In the rows, zero is written as 128.
Where one turn sends some rows of the set: a few examples, then the rows asked
k716: [107 128 111 155 133 121 137 118 116 126 169 124 119 127 132 155 115 125
  92 125 149 105 187 150 139 139 133]
k449: [102 101 103 134 140 130 130 129 124 132 149 128 135  99 149 141 116 115
 112 118 133 134 108 154 137 131 131]
k669: [117 114 109 154 143 131 131 129 125 124 170 129 121 122 122 145 142 127
  73 126 150 112 179 168 135 144 120]
k600: [110 138 107 156 154 130 125  99 117 100 148 147 136 120 137 124 138 121
  87 133 140 131 168 141 142 120 132]
k598: [125 126 112 158 157 138 129 116 128  96 153 150 138 115 137 127 144 126
  92 128 135 142 173 132 148 127 138]
k94: [105 120 106 136 127 139 121 112 113 145 141 120 140 115 138 140 106 117
  97 123 137 114 113 146 135 120 143]
k389: [119  84  92 156 134 132 127 123 137 133 147 125 137 114 148 138 123 102
  70  97 128 146 141 150 155 114 136]
k413: [112 119 110 154 149 125 134 105 122  91 149 154 130 118 137 126 135 126
  98 133 136 135 167 137 144 129 144]
k271: [ 88 111 110 152 148 137 136 156 151 136 139 131 121  90 135 129 115 114
 100 109 145 127 154 156 126 142 139]
k652: [122 117 100 143 123 122 122 127 142 127 139  97 150 121 154 135 124 115
  71 111 125 109 153 145 141 107 142]
k54: [119 102  99 153 140 113 125 127 135 130 140 110 134 102 154 149 126  94
  90  94 120 151 147 138 149 116 124]
k841: [116 137 107 160 151 131 129 105 119  96 146 149 127 112 140 139 140 126
  99 127 140 141 166 124 147 126 135]
k448: [101 139 114 153 142 145 127 121 133 161 124 105 131 120 118 135 120 129
  90 109 139 132 144 143 142 150 139]
k490: [ 80 129 107 143 146 136 124 136 134 140 135 115 129 108 140 127  97 123
 105 109 145 117 156 163 128 143 137]
k509: [107 119 118 152 143 145 121 148 147 144 125 122 123 101 112 127 126 117
  81 112 143 116 155 153 116 141 145]
k243: [119 128 112 148 160 126 114 112 115  91 144 145 131 117 130 125 139 124
  96 128 136 134 172 138 139 130 132]
k501: [120 113  90 134 130 124 107 135 129 118 132  99 133 116 149 143 134 124
  72 107 136 116 137 145 145 117 126]
k288: [118 122 111 151 131 145 138 127 130 155 149 123 145 102 140 147 123 109
  95 121 135 132 114 126 148 116 141]
k502: [128 131 118 156 143 127 127 116 119 129 161 113 120 124 123 163 138 131
  92 115 138 126 183 149 136 154 120]
k903: [114 129 114 166 144 127 147 117 125 140 176 124 129 122 134 156 128 118
  91 119 141 132 186 147 151 141 122]
k6: [110 117 118 160 139 144 137 139 146 154 125 123 118 104 110 140 131 121
  89 108 138 140 144 134 138 151 148]
k79: [ 84 127 107 154 142 140 146 126 138 153 139 117 131 114 139 135 103 127
 107 107 140 140 146 147 152 149 142]
k550: [134 127 121 140 137 144 109 135 125 147 136 112 143  99 129 148 124 109
  98 115 128 121 128 129 124 120 138]
k278: [132  95 123 143 136 142 126 142 140 136 148 130 143  95 137 142 118 108
 108 112 121 132 131 139 123 126 151]
k35: [128 105  98 141 120 125 110 115 133 116 128 101 134 122 150 148 119 125
  81  98 122 118 147 149 130 124 145]
k520: [124 133 113 158 150 139 117 102 116 100 144 148 133 122 131 131 131 124
  91 126 138 132 177 129 139 123 144]
k668: [103 113 106 155 145 115 138 133 116 121 171 134 107 112 128 156 129 116
  93 123 153 121 177 151 144 143 116]
k627: [127 100 117 162 140 131 138 119 124 128 167 136 113 123 116 157 133 123
  86 115 140 131 181 154 138 153 134]
k936: [118 105 114 130 145 141 113 134 132 134 149 121 152 104 142 126 119 113
  98 118 126 120 126 169 118 125 134]
k767: [114  88  98 148 128 113 125 131 126 127 139 122 124 111 144 145 110  96
  86 101 130 135 147 127 156 111 145]

k35 goes to k389
k94 goes to k288
k520 goes to k598
Now find these:
k669 goes to k668
k448 goes to k6

Where one turn sends some rows of the set: a few examples, then the rows asked
k268: [111 140 135 119 126 124 140 130 129 159 123 127 121 130]
k910: [145 131 105 130 108 151 121 134 113 112 127 122 110 118]
k144: [125 123 139  96 125 145 120 139 139 121 134 145 125 135]
k131: [123 117 156 120 111 123 119 139 131 147 124 143 106 123]
k978: [119 137 119 116 109 144 133 135 137 142 132 145 140 137]
k315: [113 124 145 111 132 129 130 150 132 122 107 122 132 116]
k541: [122 126 153 123 113 120 111 128 132 153 120 142 109 119]
k796: [148 123 126 114  99 125 130 140 114 135 120 134  98 155]
k111: [151 125 106 131 118 152 122 133 112 116 124 119 113 117]
k20: [106 145 138 122 133 130 134 131 128 151 122 127 126 135]
k488: [145 129 138 128 124 133  99 128 103 105 120 139 105 132]
k294: [149 119 120 114 100 118 129 143 112 126 112 131 103 151]
k444: [119 125 136 135 104 134 114 142 137 135 112 136 134 104]
k433: [132 120 134 129 104 128 110 131 138 141 110 126 144 110]
k671: [150 139 140 125 126 127 111 115  98 128 105 113 124 139]
k296: [130 134 120 117 113 146 118 124 139 139 130 133 151 135]
k180: [121 125 141 131 108 129 112 136 130 131 106 142 138 102]
k594: [146 131 118 112 111 130 136 141 118 122 121  97 112 137]
k311: [115 121 136 111 137 113 126 145 123 119 103 132 134 123]
k436: [146 128 107 133 114 155 121 137 112 108 125 126 121 119]
k391: [143 143 139 122 125 133 115 113  96 125 101 112 122 133]
k654: [127 112 134  97 131 149 117 130 131 128 121 153 116 128]
k992: [147 131 123 121  98 143 129 119  99 139  92 135 117 131]
k909: [146 129 123 131  97 140 132 124 101 147  95 134 119 132]
k269: [116 127 151 111 137 135 132 140 122 121 111 127 142 122]
k798: [145 130 119 114 122 136 138 143 119 122 127  99 115 142]
k977: [124 115 135 120 120 130 115 128 133 154 125 144  98 117]
k816: [118 138 125 117 110 152 128 133 135 141 122 146 144 136]
k218: [142 135 127 132 125 128 101 123  99 109 120 138 109 139]
k469: [147 124 127 108  97 122 129 138 110 130 111 132  97 150]
k587: [120 136 124 128 108 150 130 134 134 141 138 143 139 129]
k74: [121 125 147 105 128 145 118 135 131 124 138 151 120 137]
k758: [154 127 119 115 115 127 130 142 118 121 124  99 116 142]
k635: [152 125 117 118 115 131 128 140 121 121 126  96 112 136]
k696: [109 138 124 122 135 113 133 135 124 144 126 130 124 139]
k3: [141 137 129 126 122 132 102 125 102 105 124 134 102 132]
k900: [145 127 105 135 120 150 119 130 110 114 125 123 109 118]
k530: [116 129 149 126 117 128 109 132 135 148 128 143 104 123]
k64: [111 136 139 125 126 123 142 139 129 151 129 119 124 127]
k478: [122 119 145  96 121 145 120 142 138 125 123 150 121 136]
k817: [149 123 119 119 104 142 133 122 100 141  92 134 115 135]
k77: [124 119 144 129 102 138 121 138 128 135 107 144 143 108]
k584: [116 124 143 108 138 134 126 143 129 116 111 128 135 112]
k101: [149 121 119 114 103 122 132 140 106 130 111 137 101 151]
k135: [149 136 139 121 125 133 114 111  99 131 100 113 124 140]
k179: [152 126 122 122 107 145 130 118  99 144  95 130 117 132]
k623: [143 137 146 127 128 128 118 118  97 131  98 111 121 131]
k424: [144 132 124 132 125 130 105 129  98 108 121 139 105 133]

k796 goes to k798
k977 goes to k696
k111 goes to k424
Now find these:
k910 goes to k3
k816 goes to k478
k294 goes to k635
k144 goes to k584
k77 goes to k131

